These are runs of 8 systems, one row a step. Runs of the same system follow the same rule from any start.
Vekep, path 1, 11 rows:
-5,-11,12,17,-3,-1,10,10,-5,9,-10,-16,-2,15,-6,3,-12,10,-16,-20
2,-5,0,7,13,-1,-3,-16,-23,-9,29,-1,-5,13,-12,6,-3,16,-3,5
-9,12,-10,21,4,4,14,17,16,-12,2,-10,-1,-2,10,13,2,19,3,5
5,-4,-1,21,-3,1,-2,18,-5,1,2,2,1,8,-26,8,10,-14,-24,-7
-21,-6,16,0,6,11,-6,-12,-2,-21,16,8,7,-11,-15,12,5,11,5,-1
-6,-5,15,17,-11,2,14,9,1,11,-21,-16,-3,-4,13,17,-19,13,-6,-5
-1,-11,-7,8,13,3,-5,-7,-32,2,14,-2,-5,30,-15,-9,-5,2,-7,-7
3,17,-3,3,10,-5,8,4,11,-23,19,1,-2,-3,6,10,8,34,8,3
0,1,-5,34,-9,0,9,25,1,12,-5,-4,-3,-4,-2,17,6,-22,-12,13
-24,-13,13,-5,7,12,-11,-4,-1,-20,15,5,12,7,-32,-11,14,-7,-4,-20
4,1,27,1,-12,-13,10,-11,7,1,-8,-9,-5,-23,10,26,-21,27,0,3
fudu, path 2:
-3,-7,6,-13,10,3,4,3,-20,-8,-6,9,15,7,-4,-11,9,1,10,-25
13,12,11,-17,-10,-8,18,16,-12,-6,7,-5,-6,-5,7,-5,13,6,5,14
5,18,-28,-4,8,-1,3,14,13,-14,-3,-5,-3,17,-7,-21,4,-8,6,2
5,-3,-10,-15,21,-21,0,10,24,-8,10,-9,10,-11,-9,3,4,17,-17,-10
11,7,-10,-6,-8,-9,-1,-15,25,6,-9,-11,-8,-23,7,12,-21,3,-1,29
-26,-5,-8,10,10,15,-12,-15,22,-1,-23,-1,2,6,8,2,-27,9,6,-17
-4,0,25,2,-5,7,-7,-1,-12,5,-19,19,2,-18,9,38,-7,20,-7,-12
-11,10,3,15,-17,26,-2,-3,-13,7,-13,27,-2,-4,23,4,14,-23,27,13
-13,-4,22,9,-6,2,5,25,-6,-2,-6,14,12,15,-8,-19,27,-22,5,-41
34,1,11,-30,-7,-21,16,7,-31,-4,10,6,9,-11,-19,-9,22,-19,7,9
3,4,-16,-21,7,-11,24,4,5,-9,17,-31,-4,20,8,-50,5,-3,18,13
Nufor, path 3:
-17,6,10,-20,21,-1,3,2,-19,-16,-20,13,9,-24,4,32,-15,3,17,1
-11,-3,16,-21,-22,24,-3,5,14,14,-36,5,6,-19,23,1,-3,9,-2,-6
27,28,-15,-7,-7,1,9,15,-14,-8,-33,20,7,-4,10,5,5,4,20,-8
-15,1,16,-39,26,-18,4,14,-13,-3,-4,4,1,-20,17,10,-1,-8,9,5
8,3,-2,-14,-19,3,-12,8,43,14,-23,13,9,-29,13,-1,14,-3,-11,-6
19,20,-15,-4,12,-16,7,-1,-1,-26,-27,12,16,-14,-16,16,-13,1,21,-13
-25,-17,16,-24,17,0,9,3,2,6,-14,-20,7,-22,19,16,-21,20,-4,0
14,17,-21,1,-23,30,-10,21,20,9,-40,7,2,-1,9,-1,2,18,-18,-10
-8,27,1,-5,21,-8,17,29,-25,-35,-10,10,2,4,-7,16,2,-1,23,-6
-32,-13,27,-11,0,10,-10,11,9,19,2,8,-2,-30,28,23,12,-9,-10,15
21,17,-12,5,-31,24,-20,-10,12,-5,-33,35,10,-6,-12,-8,12,-16,15,-11
Vekep, path 4 (11 x 20):
2,1,-20,23,13,-2,-31,-42,4,-11,9,24,-4,15,-22,3,-18,-13,11,-4
8,-4,-26,-12,14,10,26,21,7,-7,-19,-16,36,-30,9,13,10,35,2,-3
3,15,6,-7,-22,26,-27,18,-17,14,-11,10,-31,12,-15,12,-7,-14,-37,19
-14,9,0,13,18,7,-10,-21,-10,-26,-4,42,16,10,4,2,8,6,44,-37
19,-4,22,-10,-17,-14,43,35,-23,24,-12,-21,8,-18,30,10,13,17,-7,3
-26,2,18,6,-2,4,-21,-9,-16,3,34,5,-41,44,-4,-28,-2,-37,1,15
8,3,3,16,11,-43,23,-14,43,-24,13,-2,21,-9,7,-11,10,20,33,-33
8,-26,-5,3,-9,-11,18,14,0,34,13,-42,-2,-25,-6,12,-1,-28,-38,52
-40,-3,-13,-6,12,33,-45,-27,41,-33,7,2,-7,22,-37,-28,-16,-3,-5,-12
49,1,-16,3,-2,-24,10,-13,11,2,-41,2,30,-44,-3,46,-24,39,-8,-15
-23,-10,-36,-13,15,66,-19,17,-55,24,-9,-2,-4,10,8,9,-2,-11,-22,41
veva, path 5 (11 x 20):
26,-6,-5,17,-5,-27,5,-24,-4,17,3,-19,-14,27,4,-12,-28,18,-7,-12
12,17,-37,13,25,4,6,1,-24,-30,20,-3,3,11,-29,11,-1,11,6,20
-35,14,-9,18,20,17,-21,3,32,-13,0,3,-14,12,17,10,-13,30,-3,-12
0,-17,4,57,-19,17,-8,-21,-1,5,-6,19,19,9,-20,12,5,-4,0,-27
-47,-19,17,-6,12,32,8,-1,-22,-23,21,-1,20,-7,-11,-3,22,-8,21,5
-14,-15,33,-4,-21,14,-2,-1,-14,38,7,4,-16,20,48,-20,14,15,-6,-16
30,-8,-11,1,-12,-12,4,-8,-29,16,19,6,0,25,-13,-42,27,-47,9,6
-7,22,5,-22,22,-42,16,29,20,-15,45,-20,-28,3,14,-15,15,-6,2,26
26,9,-4,27,-12,-30,-17,-9,19,30,7,-8,-43,4,5,23,-35,-10,-36,30
1,-7,-21,7,27,-21,9,-26,6,-38,1,-36,11,2,-60,7,-50,-8,1,10
-12,14,-1,12,24,16,7,-1,-16,-25,-2,-9,-5,-2,13,49,-31,85,-3,-3
fudu, path 6, 11 rows:
3,3,-6,17,-15,21,-4,-1,1,-3,0,9,5,16,-7,-11,13,11,-2,-15
-4,-1,6,9,11,-12,11,13,-17,-9,13,0,5,-8,-13,16,9,-13,2,7
8,-3,-3,-11,-4,-9,-8,-4,5,18,9,0,-12,6,12,-18,6,-15,-6,10
4,-7,-5,7,-6,7,5,-8,8,-13,1,-14,11,11,-23,-16,-3,14,-5,-14
-1,2,3,-8,21,-17,8,1,-17,-5,10,-11,-9,-7,0,23,-16,7,-1,19
-1,6,-18,2,-4,17,-17,-3,16,17,-1,3,-14,11,22,-9,-1,12,-10,7
-8,-2,1,27,-5,13,-4,2,13,-17,-4,7,13,-4,-24,17,3,9,-7,-16
-4,-6,13,3,9,-19,-2,-7,-13,15,4,11,-5,-19,14,24,-4,-25,7,18
-3,-13,6,4,-25,22,-8,-12,4,20,-12,2,1,17,11,-32,6,-4,1,-13
0,0,21,2,-1,2,15,3,-30,-28,1,-1,9,5,-34,8,1,6,6,-14
9,10,-8,-15,15,-18,9,10,-27,12,19,2,-19,4,28,-4,11,-8,9,26
vada, path 7:
-2,3,26,-11,-9,-3,19,9,-20,-2,-1,-6,-4,-15,7,15,-2,1,5,17
4,6,-7,0,-5,3,-4,2,-4,17,-26,4,-12,20,22,-14,-15,-5,5,-10
26,8,-10,-9,10,-12,1,5,-8,-12,2,15,13,0,-13,1,14,16,-1,-22
-9,14,10,-4,5,-16,14,10,6,-3,11,-5,-13,-18,27,13,1,-1,15,25
-2,1,-20,2,-4,5,-4,-1,30,7,-36,-3,8,3,7,-15,-16,-7,3,-16
9,-2,13,-14,2,-3,9,1,-17,-21,-6,-1,19,-18,-29,19,0,16,-3,-7
-21,6,14,2,1,7,7,8,-20,12,-4,-7,-23,5,33,12,-15,3,8,22
15,10,-31,12,-2,13,-14,5,6,2,-24,19,7,26,-3,-18,5,10,-2,-35
7,12,13,-5,8,-16,12,14,-12,-27,22,17,8,-22,-15,23,28,-2,11,9
-19,-1,5,8,-10,0,9,10,20,27,-15,-10,-14,-7,41,-8,-5,-29,11,20
32,-6,-11,-14,-15,1,-7,-9,6,-3,-32,-1,22,3,-35,-23,-6,-1,-11,-35
vada, path 8:
6,10,-15,25,-7,11,0,6,11,-3,-22,8,7,-5,-1,18,-3,7,1,-8
-16,3,1,-10,3,20,3,15,-13,-17,-7,7,11,-10,-11,5,12,-10,8,6
-6,-3,26,19,-18,-1,8,14,-7,14,-12,3,-5,6,12,2,5,-14,0,-14
32,9,-14,-7,-13,3,-8,-2,-17,10,-11,17,0,3,-5,-8,9,-13,0,4
4,-1,17,-22,9,-28,16,6,-7,-4,18,-5,-1,2,9,-20,15,-2,12,-6
22,8,-6,3,-2,-34,0,-8,25,17,-7,-5,-16,-6,18,4,-20,0,-3,8
3,-3,-22,-35,18,3,-3,-17,11,-14,-10,-9,18,-13,-5,-11,-11,20,6,0
-20,-2,24,10,12,-11,20,5,2,-15,0,-23,-4,-6,1,25,-26,27,1,-7
-11,10,-29,10,7,40,-24,1,-3,4,-28,13,-6,1,8,24,-20,11,-8,9
-21,0,2,16,1,33,8,19,-16,-26,1,14,24,11,-14,-5,29,14,14,-30
0,17,18,39,-21,-3,6,29,-11,7,0,17,-18,-6,1,31,16,-39,0,18
vato, path 9, 11 rows:
0,10,10,6,-3,-5,-24,-1,-13,1,12,17,-28,6,-20,21,-7,-27,-15,20
-11,-19,-32,23,17,24,-8,-24,7,5,10,4,23,-1,11,1,7,19,7,-2
-1,4,30,33,-26,-2,20,19,-2,-13,4,-13,-9,11,-26,8,1,-1,-15,-9
-15,1,-15,-5,16,16,-29,-13,-15,-8,18,30,0,8,-15,-7,16,-34,12,14
-2,-26,8,30,-15,0,22,-15,17,16,15,-21,17,4,18,-22,13,21,7,-17
17,15,8,-7,-26,-1,9,20,-20,-7,0,-10,-19,4,-34,-5,1,-36,-11,31
-26,-11,-24,-15,26,10,-21,-25,23,11,27,2,-4,-1,34,-18,6,5,11,20
29,-6,16,35,-34,-20,25,6,7,27,-11,-27,-8,-8,3,20,-17,10,-26,8
-19,18,-32,-21,22,33,-30,9,-5,-26,-3,8,-10,-2,-30,15,-12,-15,-9,38
-26,-19,22,38,14,-11,-7,-24,22,13,24,5,-2,5,35,16,-6,36,0,-28
33,7,-6,30,-25,14,8,14,-43,-8,-29,10,11,4,-54,25,-2,-22,-13,-5
Lan, path 10 (11 x 20):
-3,-5,16,-10,-6,1,1,7,-24,5,21,5,-8,12,-3,-22,23,-28,3,7
36,2,8,-2,-12,-33,12,-2,-4,4,25,-3,-5,2,-6,-12,18,-1,-3,3
25,8,-16,-26,8,-18,13,-1,-16,2,7,-20,-10,-8,3,-1,-11,-4,1,38
1,0,-24,-14,25,-23,-2,7,25,-1,12,-30,-10,10,-6,-15,-16,8,-21,6
3,3,-21,21,15,-7,-3,-6,14,-11,-4,-18,-2,-7,-19,33,-33,18,-18,12
-49,-22,-6,17,22,31,-6,-4,-5,-5,-8,-18,8,9,-9,14,-27,6,-6,0
-30,-9,18,55,-10,25,-10,2,0,0,4,13,-4,27,-7,10,5,8,-9,-31
-13,-8,32,21,-16,29,-8,-17,-49,-4,12,37,5,1,-8,19,21,-14,18,-4
-2,-10,24,0,-17,5,16,7,-24,13,33,15,5,14,21,-35,55,-17,21,-7
55,26,9,-13,-33,-33,11,12,-14,2,24,18,-18,-3,-6,-16,39,-26,5,22
37,-4,-11,-65,15,-47,23,-2,-5,3,15,-28,5,-22,-4,-25,2,-15,3,33
veva, path 11:
-18,-2,-13,9,15,7,2,6,6,-4,11,-6,3,-14,5,18,4,3,0,21
-10,-9,14,3,-16,15,-12,-7,10,4,-10,-5,-6,11,-12,-5,-12,9,-18,-14
4,-1,6,7,5,-4,11,-14,-32,-12,1,11,10,3,-5,5,0,-3,25,-6
-12,-5,-15,-5,9,18,2,12,2,10,7,-6,3,1,25,-8,17,15,-2,9
11,7,9,7,-21,0,-14,2,9,4,-1,14,-12,21,-13,-17,9,-10,-12,-18
-6,3,5,5,16,-26,11,-2,-3,-11,17,3,2,-13,1,8,6,-26,25,15
-8,-12,1,0,-5,4,0,7,16,21,7,-26,-9,-6,13,4,-7,14,-28,19
18,5,8,-6,-9,-6,-7,-18,-21,-9,-8,0,-10,19,-32,-6,-25,-5,-3,-7
-2,10,-22,0,34,-12,16,-2,-9,-15,6,-3,9,-5,21,12,-4,21,29,7
4,3,-24,20,-12,32,-19,12,22,14,-8,3,-2,10,3,2,6,23,-33,-6
-15,6,16,9,-1,0,-10,-10,1,-32,-5,23,7,7,-36,-2,3,-27,22,-24
vato, path 12, 11 rows:
-35,7,-19,8,25,20,-16,-6,5,-9,-9,12,-3,5,11,7,-11,-17,22,10
2,-28,21,24,-9,-13,1,-10,13,12,3,-8,10,5,-14,4,-4,13,-25,-35
6,14,-1,-9,-6,22,1,1,-40,-29,7,14,3,-3,-32,12,11,-5,14,23
-25,-8,-4,19,14,1,3,-8,8,8,16,-1,-3,34,35,-34,7,4,23,-23
45,-4,5,6,-31,-19,7,15,1,15,1,-2,3,-7,-26,-5,22,-17,-31,-4
-27,13,-18,-26,10,28,0,-1,13,-22,10,0,3,-20,14,-9,12,-9,29,45
-5,-19,28,21,-10,-36,11,-11,21,39,-7,-25,-17,7,29,-5,-31,-10,-11,-9
30,1,-29,-31,1,16,-19,-4,-22,-8,-11,-4,4,-18,-45,20,-15,0,-35,32
-43,12,5,16,24,13,0,-7,16,-18,24,-2,-17,9,41,16,-10,50,20,5
33,1,0,51,-11,-20,-5,17,-21,26,-28,20,-5,19,-19,26,-9,-28,-27,-33
-24,-2,-29,-17,17,52,-22,2,19,-47,12,16,38,-16,-39,-6,37,17,6,-6
Puno, path 13:
-10,-6,-27,31,13,4,-15,-7,25,11,6,0,0,-13,5,26,-10,-1,-15,18
-23,3,2,28,10,16,-11,2,4,-16,-16,3,-4,18,-14,20,-24,20,-8,-29
-14,-12,34,1,-13,22,-15,-12,-14,9,7,16,-6,-4,15,24,4,38,-16,-12
-19,10,-3,18,-14,43,-8,4,-12,3,4,32,2,10,24,-9,35,-1,21,0
-8,6,29,-9,-12,5,9,22,-20,-25,22,6,-2,22,-29,-27,34,-17,6,-17
1,-34,16,-12,-13,-13,10,-12,-3,21,35,-14,13,-13,-8,-27,28,-37,-4,22
15,-10,-43,27,0,-9,18,-9,17,8,3,-33,7,25,-12,-45,-5,-28,9,9
40,-9,-13,-4,15,-40,8,-22,-23,-1,8,-33,-10,17,-35,3,-45,15,-25,1
19,-10,-46,11,45,-20,-16,-21,0,25,11,5,4,-18,35,41,-22,35,-17,21
-13,40,-36,41,28,17,-28,34,22,-27,-17,23,-17,9,-2,48,-15,30,-17,-12
-48,-2,60,-4,4,21,-31,3,-4,-24,-1,35,-3,-24,-17,62,-4,21,-18,-24
Lan, path 14, 11 rows:
-19,10,-1,-21,10,7,-17,12,17,-15,6,7,-8,-9,-9,3,7,-8,-7,11
0,-10,3,20,-8,-12,11,-6,27,-1,-5,-9,16,-11,-10,-2,0,-8,3,-12
4,2,0,0,-11,14,11,16,-25,8,-31,-7,0,2,0,10,-15,0,-3,3
-15,-6,23,-17,2,-2,-16,-13,4,2,7,5,-13,16,5,-14,-7,11,-6,-20
19,7,-16,26,0,-4,-4,-20,0,6,5,19,4,-1,17,11,7,11,17,0
-14,7,-17,-19,15,21,-3,20,-10,-13,1,8,7,-6,-2,-1,19,-7,3,13
-6,2,20,9,-13,-19,7,9,39,-8,9,-7,-1,-10,-9,-8,11,-11,-6,-9
22,-5,-1,2,-16,-3,11,-8,-20,13,-29,-5,5,-12,-9,11,-18,-16,2,11
-7,-7,5,-29,10,2,0,6,-9,5,-4,-14,-6,22,11,-24,-10,24,-9,-18
12,20,-4,18,1,-17,-16,-19,18,-3,10,18,-19,1,13,17,-10,18,5,4
-15,-9,-35,-7,27,23,-10,-3,-8,-7,-2,10,23,-13,-4,6,9,-9,10,13
Nufor, path 15:
-7,-5,10,-7,-9,10,11,25,-6,4,-17,-9,5,-2,-1,-1,3,-1,-11,-6
-1,18,-16,6,1,11,-1,13,6,-7,-3,13,-1,-7,14,7,16,0,13,11
-9,5,21,-9,6,-10,-13,-3,-4,-6,-2,21,-7,-4,-6,11,-4,-13,5,-8
3,-15,11,0,-16,7,11,-9,4,8,-9,-1,17,-19,5,-2,7,-5,7,3
19,12,-20,-9,3,-1,-6,-16,-5,1,-15,8,-3,0,10,-2,-13,8,15,7
1,-4,13,-24,10,-21,8,10,-5,1,-7,-10,-1,5,4,-11,-9,8,-5,-18
10,2,-19,0,-1,1,6,22,21,8,-4,-9,7,-16,6,5,14,6,-17,10
-10,18,-14,1,17,-2,-13,6,17,-24,-8,11,-4,0,-17,10,-9,-5,4,-7
-22,-12,28,12,-4,5,9,2,5,-5,-3,-5,9,-13,-2,18,-3,14,-4,-13
4,4,-15,14,-19,36,-6,-1,-12,9,-24,7,2,-2,2,12,-6,3,-2,15
-11,15,11,-11,4,6,4,3,-25,-17,-7,13,-8,22,8,-15,-1,1,27,-12
Puno, path 16:
12,8,-12,-5,-1,-7,-10,-9,19,-7,8,-1,-6,-12,-9,10,-6,9,-10,17
-11,5,-4,16,16,-10,4,1,-2,-2,-11,3,0,-5,6,22,-17,-7,12,0
-7,-2,3,-5,-1,11,-8,14,12,4,-18,2,2,1,3,7,-3,23,-22,-21
-8,11,13,0,-16,22,-13,-15,2,-10,1,18,-7,-9,3,11,0,9,10,9
-15,4,14,7,2,3,12,14,-17,-3,-4,10,2,9,17,-6,14,-8,21,-14
8,-3,8,-19,-18,10,-2,14,1,1,4,-1,1,1,-13,-21,22,-7,-15,-1
4,-4,0,-4,-4,-9,8,-21,2,-7,16,-5,3,-5,-8,-18,3,-23,24,20
14,-6,-13,9,9,-29,23,12,-3,14,-5,-26,2,14,5,-14,-8,-11,-2,-3
27,-2,-27,-15,4,-5,-13,-14,3,5,-7,-8,1,-5,-18,5,-21,11,-24,10
-3,11,-17,14,29,-18,-1,-15,9,-10,3,5,-4,-8,15,28,-21,21,15,8
-9,11,0,15,10,6,-11,32,2,8,-23,11,-7,-1,8,35,-6,13,-26,-14

Name the system that made each run.
path 17, 2 rows:
-2,-6,-7,-6,3,3,16,25,2,-6,-7,-21,12,-2,-18,-7,5,1,-13,-2
-8,7,31,-8,-15,1,-14,-7,3,1,-5,13,-18,-6,0,12,-11,0,-5,1

vada
path 18 (2 x 20):
16,20,-13,-13,2,-14,-4,-11,15,-10,-9,-4,-13,-25,-4,23,-25,2,4,36
-38,-17,-2,-20,25,12,4,-3,9,-6,-16,-15,17,0,12,-14,-14,14,11,-21

vada
path 19, 2 rows:
-15,-4,-17,-6,15,3,-2,18,-7,3,-17,-6,4,2,-17,-4,-7,-39,-6,8
1,-6,21,-26,2,-13,-17,-21,14,-4,27,10,-4,-2,2,-12,10,20,-6,-15

fudu
path 20:
1,24,6,5,0,1,2,9,-16,-16,-10,15,-10,7,-1,16,-6,3,13,-3
-4,-5,-15,4,19,-3,-9,3,8,3,-8,15,13,10,2,-11,10,-3,3,-30

vato
path 21:
-15,4,10,0,-5,7,-13,4,15,1,4,19,-2,-7,11,-1,17,-7,3,-3
11,-5,-3,23,-14,-2,15,-4,1,4,-8,-2,12,-2,-5,-7,5,-18,11,-1

vada
path 22 (2 x 20):
20,-2,7,-18,-6,-6,0,8,-33,26,-7,7,-7,3,17,-5,6,-8,-6,2
-9,16,7,-9,0,0,-3,-10,0,-12,15,14,-15,16,19,-24,11,-4,31,2

Vekep
path 23 (2 x 20):
-4,17,-13,12,6,3,0,19,5,-19,1,12,-1,14,-10,-6,14,-7,6,-10
-5,-1,10,6,-2,-9,-3,8,13,3,1,17,7,-22,4,15,18,-21,1,2

vada
path 24, 2 rows:
14,6,-28,-7,4,10,-5,1,1,1,-20,12,14,-2,5,-7,6,5,7,-9
-4,7,20,-3,2,-14,20,15,-1,-19,4,-5,3,-9,-5,6,6,3,9,-4

vada
path 25 (2 x 20):
-18,-13,-21,26,21,-1,-11,-14,15,14,15,7,5,9,18,-6,6,-13,10,-4
8,10,-14,17,-7,25,-1,25,-11,-16,-1,12,11,2,-28,15,23,8,-15,-4

Lan
path 26 (2 x 20):
3,15,-17,-30,8,0,12,23,22,-19,-33,-3,21,-23,1,-2,3,7,10,-8
-9,9,10,-8,-12,-9,0,13,46,8,-37,-9,-5,-20,14,8,-21,-4,-10,-7

Lan
path 27, 2 rows:
-13,-9,52,2,-35,-2,10,11,10,15,4,-2,-8,4,14,-18,18,-5,-6,-20
15,-11,9,-14,-3,-19,6,-7,-42,25,13,5,-7,-3,3,-6,7,-50,6,27

veva
path 28 (2 x 20):
25,19,-22,10,1,-22,7,8,22,3,-15,-6,-5,-25,5,31,-17,3,-7,23
-33,-13,-20,0,16,20,-25,-15,36,8,-19,5,9,-10,14,-3,-14,-11,1,-3

fudu
path 29:
3,-9,-11,4,17,-4,6,-16,-19,2,43,-20,-9,20,4,-10,-1,25,-3,19
-14,11,-16,12,16,-5,-25,1,36,-10,22,-3,-21,16,-6,-4,-7,8,-18,2

vada
path 30, 2 rows:
14,7,8,-23,-17,-6,-4,-10,0,10,-4,1,-14,-8,10,-11,-4,-12,4,20
23,4,-21,-20,14,-22,3,-3,9,0,-4,-5,4,8,2,-21,-3,9,2,-12

Lan
path 31:
9,7,-11,-15,2,7,2,-5,-11,-16,14,-5,0,2,-11,-9,5,13,4,14
-4,18,-5,6,3,-3,1,15,8,0,-11,3,-15,12,20,1,-8,6,4,-5

veva
path 32:
7,-7,5,6,-28,22,-15,-14,22,13,10,5,0,14,10,-22,16,40,-18,-23
11,12,3,20,-16,19,10,-13,-46,-12,13,12,-9,11,-9,8,7,-7,28,27

Puno
path 33:
-10,4,-4,8,11,12,-4,-15,1,-16,-2,18,12,-1,7,7,1,22,22,-17
-12,-7,-7,24,-13,32,2,11,2,9,-10,8,16,0,12,-2,21,4,1,-7

veva
path 34 (2 x 20):
-10,-2,-25,3,14,-8,11,15,31,0,-2,-19,12,-12,3,-7,5,-15,2,10
-8,-7,22,-13,-17,5,-7,-4,27,-7,-18,-8,6,-21,-22,6,-14,2,-16,-9

vada
path 35:
-2,-1,-9,17,14,-10,3,11,-21,0,-10,-10,-5,9,-27,18,-21,-29,-13,8
-16,-30,19,1,2,10,0,-8,-14,7,17,-20,3,10,-8,2,-6,31,-27,-13

Lan
path 36 (2 x 20):
15,18,-4,0,-11,2,-14,3,17,-10,0,9,-11,-1,-12,12,-1,18,-17,1
-19,-6,-3,-7,18,-1,5,-16,-1,-11,-4,-4,11,-15,-2,5,-15,-9,21,6

Lan
path 37, 2 rows:
-14,14,-7,6,21,-4,-1,-6,6,-28,5,-5,-10,24,-8,-4,-20,24,11,-17
-19,-8,-8,28,22,0,-12,-1,3,10,6,17,4,-18,14,40,0,-3,-4,8

Lan
path 38:
1,7,-6,-17,-2,14,14,21,10,-21,-11,-21,9,-10,-15,1,-1,29,-13,0
-2,28,-11,-8,20,-20,-8,2,17,-17,2,7,-19,-10,5,18,-13,-3,12,22

fudu
